which system made each run:
run 1, vav (7 x 28):
[[-19  10   4 -37 -44  27  40 -23 -30 -21 -22  36 -46   9 -51  -6  -3  34
   23 -32  16  20 -22  20  -2  18   3  -7]
 [-33 -19 -10 -20 -14  32  51  -8 -33 -16 -40 -14   0  20 -44  -5  -3  14
   34 -26 -29  28 -15   7  29  30  -7 -24]
 [-29 -37 -16  -3  16  19  45   7 -31  -4 -45 -51  37  11 -14  -3  -6 -14
   30  -2 -55  19   6 -13  38  23 -11 -29]
 [ -5 -30 -23   6  42  -3  27  21 -18  14 -40 -56  53  -7  22  -1   0 -35
   14  20 -50  -1  21 -34  26   4  -8 -21]
 [ 20 -19 -20  20  47 -19 -12  21   2  22  -7 -41  41 -25  54   4   0 -39
  -15  36 -25 -23  21 -27   3 -15  -1  -9]
 [ 39  -4  -6  19  26 -25 -46  10  22  15  26   2   3 -30  51   4   5 -31
  -29  39  18 -38   2  -3 -29 -20  11  14]
 [ 45  15   2  11 -11 -34 -58   5  34   3  40  38 -30  -9  24  10  11  -6
  -25  30  47 -29 -16  17 -39 -13  14  31]]
run 2, sef (7 x 28):
[[ 32  14   8   8 -37 -40 -48  10  37  -9  40  38 -28  26 -11  11  17  12
   -3  16  37  -1 -36  32 -30  14   8  36]
 [  6  48  25  -9 -36 -18 -31 -11  22 -16  29  54 -30  20 -22   2   8  41
   -3 -12  46  14 -11  15 -26  -3  -4  35]
 [-15  68  29 -22 -23   1   5 -22  -2  -9   1  49 -20  -2 -25  -3  -7  43
    3 -31  38  20  24 -18  -8 -15 -18  21]
 [-36  45  30 -15   6  21  32 -13 -16   4 -14   8  13 -10 -13 -11 -20  25
    3 -39  -2  12  49 -38  20 -28 -22  -2]
 [-35   7  11  -3  33  22  40  -1 -25   9 -31 -31  39 -14   2 -13 -16   0
    9 -21 -34   8  51 -44  35 -18 -22 -16]
 [-17 -30 -19   1  36   9  39  12 -27   5 -43 -54  46 -10  12  -5  -4 -28
   15   7 -50   0  25 -33  38   4 -10 -28]
 [  4 -65 -32   8  24   3  17  24 -13   6 -22 -57  28   1  12   0   5 -46
   13  20 -48 -13 -17   3  21  19  11 -27]]
run 3, firo (7 x 28):
[[ 35 -19 -13  -9 -19  14 -25 -15   2  -1  20  36 -62 -34  13  -2   7 -12
  -24  19  46 -36 -39  41 -38  -7  35   2]
 [  8  22   8 -38 -30  25   9 -32 -15  -5  -4  62 -72 -34 -16  -5 -10  25
  -12 -18  59  -7 -22  22 -26 -13  14   3]
 [-28  50  23 -33 -23  32  35 -32 -21  -3 -14  43 -36 -19 -28  -9 -18  37
    1 -40  30  13  22 -13   0 -22  -9   2]
 [-40  34  25  -5  13   9  28  -1 -14   4 -17 -13  35   6 -13  -7 -18  16
   14 -35 -21  21  51 -45  33 -18 -29  -4]
 [-26  -1  -5  10  37 -14  23  22  -9   7 -28 -52  66  12  10   1  -1 -17
   18   2 -52  15  46 -46  37  -1 -26 -10]
 [  6 -54 -27  24  34 -17   4  36  -1   9 -12 -62  48  13  20   3   9 -49
   14  30 -56  -9  -1  -9  20  17   3 -17]
 [ 26 -59 -31  11  -1  -9 -16  17   7  -8   3 -23  -4   9   4   8  20 -33
    6  39 -16 -19 -48  34  -9  30  24  -8]]
run 4, kuvu (7 x 28):
[[ 31 -46 -28   1 -21  -3 -19   4   3 -15  12   9 -37   3  -9   5  18 -15
    1  28  14 -17 -58  50 -27  29  30  -3]
 [ 24 -31 -14 -27 -20  35   7 -19 -16  -2  -3  35 -69 -43   3  -5  -3 -12
  -15   4  42 -39 -37  36 -25 -12  33 -14]
 [  2  14   0 -34   8  43  27 -29 -33  17 -24  30 -43 -67  18 -11 -21   3
  -24 -12  37 -23   9 -10 -12 -29   8 -16]
 [-14  38  22  -9  31  15  18  -9 -18  22 -16  -3  18 -35  26  -8 -22   3
  -12 -21   4  -9  53 -48  15 -40 -19  -6]
 [-13  46  16  16  35 -31  -9  11   9  15  -3 -19  62   9  20   6  -4   8
    1  -1 -20  23  54 -52  16 -15 -33  13]
 [ -2  22   8  34   1 -52 -36  23  37  -7  27 -17  50  51  -1  13  17   5
    5  11 -23  23  17 -15   4  13 -19  27]
 [ 16  -8   0  17 -38 -45 -34  20  34 -22  28   9  -1  54 -28  14  26   3
   21  21   1  12 -36  28 -14  34   3  29]]
run 5, sef (7 x 28):
[[ -9  65  27   1 -16 -38 -23  -1  21 -15  16  30  14  31 -26   7  11  37
   12  -7  17  30  23 -17  -3   2 -26  40]
 [-35  43  25 -12 -18  -2  25  -5  -5 -14 -12   9  16  30 -38   0  -5  35
   23 -35  -9  37  30 -27  23  -2 -27  14]
 [-48   8  15 -16   3  40  54 -14 -33  -5 -31 -16  12   2 -29 -13 -14  18
   22 -42 -26  21  27 -22  36  -4 -18 -22]
 [-30 -24  -7 -19  24  53  54 -14 -43   7 -44 -27   6 -31  -3 -13 -14  -9
    5 -19 -28  -2  17 -16  26  -7  -3 -37]
 [  4 -44 -27 -12  39  27  32   1 -32  22 -36 -35  11 -41  27  -6 -10 -36
   -3  12 -26 -18   0 -11  14  -1  10 -37]
 [ 32 -55 -23  16  29  -5 -18  22   4  15   3 -38  11 -20  40   2  10 -49
  -10  39 -17 -37 -20   9  -1   2  18 -13]
 [ 45 -31 -26  22   2 -43 -45  21  28   2  23  -8   2   7  24  15  22 -32
   -7  49   6 -23 -36  24 -23  14  18  13]]
run 6, kuvu (7 x 28):
[[-16  26  18   2 -30 -30  -5   5  18 -30   4  11  15  57 -47   7  17  31
   30  -8  -9  40  -4   1   9  29 -19  28]
 [-17 -23  -3  -1 -35   5  15   5   0 -28  -5  -3  -4  48 -53   0  10  11
   35 -11 -22  27 -29  25   9  37   5  -4]
 [ -9 -54 -21 -14 -19  34  37  -1 -21 -16 -22 -15 -19  14 -33  -7   2 -11
   24  -7 -23   1 -39  30  13  33  16 -32]
 [  0 -53 -30 -18  13  42  39  -7 -37   6 -41 -24 -13 -29   4  -8  -8 -26
    8   3 -18  -9 -25  15  12  11  17 -40]
 [ 11 -30 -26 -11  39  24  23  -3 -31  25 -32 -27   4 -52  41  -6 -11 -34
  -13  16 -13 -25   5 -13   5 -15   9 -32]
 [ 24   5  -8   4  45 -15 -13   9  -3  28  -8 -17  22 -44  60   5  -6 -30
  -23  30   3 -24  23 -32  -4 -27  -2  -4]
 [ 25  34   8  16  23 -36 -48   8  26  16  26   9  18 -20  43   6   4  -7
  -26  27  21 -15  28 -24 -24 -27  -6  25]]
run 7, firo (7 x 28):
[[-12 -49 -15  -5 -30  17  25   2 -11 -23  -8 -11 -15  32 -43  -2  11  -2
   24  -7 -24  10 -41  33  11  40  13 -17]
 [ -5  -6   4   6 -45 -13 -10   6  18 -31  19  13 -13  52 -50   5  24  18
   28  -3  -3  19 -34  34  -2  37   2  17]
 [  5  27  18  15 -37 -49 -39  15  39 -17  33  21   6  51 -26  11  17  23
   15   4   9  19  -8   7 -10  13 -10  39]
 [ 17  41  14  26  -5 -52 -47  11  41   2  40  15  20  20  17  12  10  10
  -15  17  21   0  21 -12 -20 -13 -10  39]
 [ 29  30   5  18  24 -34 -44   4  23  18  23  11  12 -26  48   7   3 -12
  -29  27  28 -21  23 -20 -25 -29  -4  23]
 [ 24  11 -12  -8  30   3 -11  -9  -9  28  -6   7 -13 -59  50  -3 -11 -21
  -34  19  28 -31  14 -16 -22 -30   6  -4]
 [  2 -13 -13 -31  17  42  30 -26 -38  15 -31  14 -36 -63  23  -9 -14 -11
  -19  -4  22 -26  -4  -3  -5 -20  10 -27]]
run 8, vav (7 x 28):
[[ -2 -56 -22 -23 -24  38  34  -7 -29 -13 -23  -2 -42  -4 -28  -5  -1 -14
   14  -3  -6  -9 -45  34   4  23  25 -26]
 [ -2 -63 -22  13  -3   2   8  25  -3 -14  -7 -44  19  35 -17   0  13 -26
   29  11 -46   2 -34  22  19  39  11 -18]
 [ -4 -28 -12  35  25 -34 -15  35  19  -3   1 -56  67  39   9   6  13 -20
   17  24 -59  13   5 -11  25  24 -10  -3]
 [ -2  22  -1  30  48 -39 -23  21  16  19  -3 -36  70   6  39   8   7 -11
   -5  22 -34  17  40 -40   8  -6 -24  11]
 [ 13  46  15   3  33 -27 -25   0  10  24   3   6  24 -30  47   0  -3  -1
  -25  14  17  -8  42 -41 -12 -31 -16  18]
 [ 25  41   8 -18   2   5 -20 -25  -1  13   9  50 -41 -55  30  -1  -7   9
  -33   2  58 -18   9  -5 -40 -33   8  12]
 [ 18   9   9 -21 -33  22 -13 -25   4 -12  19  53 -73 -28  -9  -4   1  19
  -19  -6  60 -20 -35  40 -36 -10  23  11]]

runs to name:
run 9 (4 x 28):
[[ -9  30  10 -34  -9  38  31 -36 -34   8 -17  44 -50 -53   1  -9 -23  13
  -16 -25  47 -12  17 -13  -9 -32   6  -7]
 [-38  20  19 -24  11  50  49 -23 -36   1 -27   0  -4 -29 -11 -15 -19  18
    1 -43  -4   4  32 -24  22 -25 -11 -24]
 [-40  -7   1  -8  19  30  52  -2 -34  -2 -38 -37  36   1 -16  -8 -13  -3
   21 -23 -45  15  33 -30  40  -3 -17 -24]
 [-19 -37 -17   4  23  -6  28  23 -15  -3 -38 -55  53  27 -14   3   3 -18
   33   7 -61  21   8 -18  41  30 -12 -18]]
	firo
run 10 (4 x 28):
[[ 17 -12  -7  21 -25 -47 -34  26  36 -19  26  -2  14  54 -20  15  22   0
   17  25  -8  10 -28  24 -12  35   4  24]
 [ 33  12   2  19 -24 -55 -56  18  43  -8  43  24  -6  32   4  15  20   4
   -5  29  25  -4 -23  17 -30  13   4  38]
 [ 33  33  13   7 -12 -38 -55  -1  34   6  42  42 -23  -9  21   8  10   5
  -25  22  47 -21  -4   8 -36 -18   5  38]
 [ 22  47  11 -13   8  -8 -22 -18   3  15   8  44 -29 -46  31   2  -6   9
  -32  10  54 -20  17 -16 -33 -34   0  19]]
	firo
run 11 (4 x 28):
[[ -6 -50 -17 -13 -34  27  29  -3 -18 -17 -14  -4 -29  18 -42  -5   6  -6
   24  -8 -11  -1 -43  41   8  32  21 -21]
 [-12  -5   7  -2 -46  -1   0  -3   6 -31  12  19 -21  44 -56   0  15  27
   25 -12   5  22 -33  33  -2  35   4  10]
 [ -5  34  22   9 -32 -41 -26  11  36 -24  26  24   9  53 -35  10  15  27
   19  -2   5  27  -3   4  -5  19 -16  38]
 [  8  48  12  26   0 -54 -43  11  42   1  31  10  31  25  12  10   9  16
   -7  14   6  13  24 -21 -13  -5 -18  38]]
	firo
run 12 (4 x 28):
[[ -4  40  17 -30 -41  15   5 -31  -6 -18   3  61 -57  -1 -35   0  -2  45
    4 -29  47  17 -21  24 -22   4   0  14]
 [-23  62  31 -15 -17  -4  11 -15  -1 -11  -1  36  -4   8 -29  -6  -4  39
    6 -32  22  24  34 -22  -1 -14 -25  23]
 [-25  41  21   9  30 -20   4  14   6  11  -8 -20  56   9  12   2 -11  12
    6 -14 -26  20  55 -54  30 -20 -36  10]
 [ -1  -6 -14  18  50 -26   6  21  -4  22 -21 -50  63 -10  39   6  -3 -31
    2  26 -39   0  38 -44  17  -6 -16  -8]]
	firo
